Each row has a name. Each question is about the rows just above it.

(54): [ 79 140 152 172 139 160 151]
(198): [129 130 182 168 136 160 168]
(202): [129 130 182 134 112 169 135]
(165): [ 93 129 146 170 111 156 154]
(87): [ 77 140 148 174 131 165 166]
(59): [140 133 150 134 121 199 136]
Count the entries of [140 133 150]: : 3
Number of entries in [ 79 140 152]: : 3
Count the entries of [129 130 182 134 112 169 135]: : 7
How many entries does [ 93 129] have? : 2
Number of entries in [ 77 140]: : 2

(59): [136 127 152 104 105 121 142 126 180 101 137 150 121  77 132  81 123 107]
(54): [156 139  90 114 108 145 129 126  80  72 143 155 115 133 145 115  97 120]
(198): [127 142 106 103  84 117 129 179 102 127 142 149 122 121 137  85  99  93]
(36): [136 127 152 104 105 121 142 126 180 101 137 150 121 112 144 125 161 140]
Number of entries in [156 139  90 114 108 145 129 126  80  72 143 155 115 133 145 115  97]: : 17
Number of entries in [136 127 152 104 105 121 142 126 180 101 137 150 121 112 144 125 161 140]: : 18
Number of entries in [136 127 152 104 105 121 142 126 180 101 137 150 121  77]: : 14

(87): [126 105 145 135 134 116 122 139 159 145 136]
(127): [114 128 131  95 132 136 129 106  97 137 103]
(54): [166 150 161  95 148  98 144 115  56 148 118]
(202): [158 138 147  73 147  81 152 109  71 151 132]
(165): [131 135 132 103 124 119 141 115 103 127 109]
(36): [114 128 131  99 132 136 129 106  97 137 103]
(198): [177 162 175 105 145 114 132 103  63 131 110]
How many entries does [114] have? : 1
Number of entries in [114 128 131  99 132 136 129 106]: : 8
Count the entries of [126 105 145 135]: : 4
Number of entries in [158 138 147  73 147  81]: : 6
Number of entries in [166 150 161  95 148  98 144]: : 7
How many entries does [114 128 131  99 132] have? : 5
Number of entries in [114 128 131  99 132 136]: : 6

(148): [124 139 129 164 120 137 125]
(202): [123 127 123  74 112 131 121]
(125): [120 142 130 117 116  71 111]
(198): [121 126 126 137 115 165 120]
(36): [118 126 139  91 111 144 116]
(208): [123 120 119 129 123 179 121]
(165): [122 136 138 159 117 129 129]
(59): [128 131 130 124 130 133 123]
(54): [124 134  74 120 117 124 111]
(127): [125 135 122 146 126 109 135]
(213): [125 133 183 127 105 138 126]
Count the entries of [128 131 130 124 130 133 123]: : 7
Count the entries of [123 127 123  74 112 131]: : 6
Number of entries in [125 133 183]: : 3
Number of entries in [123 120 119 129 123 179 121]: : 7

(148): [140 132 143 101 117 130]
(127): [140 132 143 101 121  94]
(125): [140 132 143 124 100 130]
(208): [140 132 143 101 100 130]
Count the entries of [140 132 143 101 117 130]: : 6
How many entries does [140 132 143 101 121  94] have? : 6
Number of entries in [140 132 143 101]: : 4
How many entries does [140 132 143 101] have? : 4
How many entries does [140 132 143 124 100 130] have? : 6
Count the entries of [140 132 143 124 100]: : 5

(59): [132 116 130 125 139 135 144 140 111 106 107 106 100 137 127 111 100  98
 112 158 109 174 145 113 127 131 149]
(87): [115 158 137 126  87  84  73 109 174 136 147 141 150 100 115 145 148 155
 131 166  90 145 134 138 142 115 149]
(202): [132 116 130 125 139 135 144 140 111 106 107 106 100 137 127 111 100  98
 112 105 156 127 125 132 113 114  98]
(148): [111 168 176 144  77  81  66 128 170  68 113  85 122 112  79 114  84  70
 104 130 156 155 125 186 113  64  83]
Count the entries of [111 168]: : 2
How many entries does [111 168 176 144  77  81  66 128 170  68 113  85 122 112  79 114  84  70
 104 130 156 155 125 186 113] have? : 25
Number of entries in [132 116 130 125 139 135 144 140 111 106 107 106 100 137 127 111 100  98
 112 105]: : 20
Count the entries of [111 168 176 144  77  81  66 128 170  68 113  85 122 112  79 114  84  70
 104 130 156 155 125 186 113  64  83]: : 27
How many entries does [132 116 130 125 139 135 144 140 111 106 107 106 100 137 127 111 100  98
 112 105 156 127 125 132 113 114  98] have? : 27
Number of entries in [111 168 176 144  77  81  66 128 170  68 113  85 122 112]: : 14
How many entries does [132 116 130 125 139 135 144 140 111 106 107 106 100 137 127] have? : 15

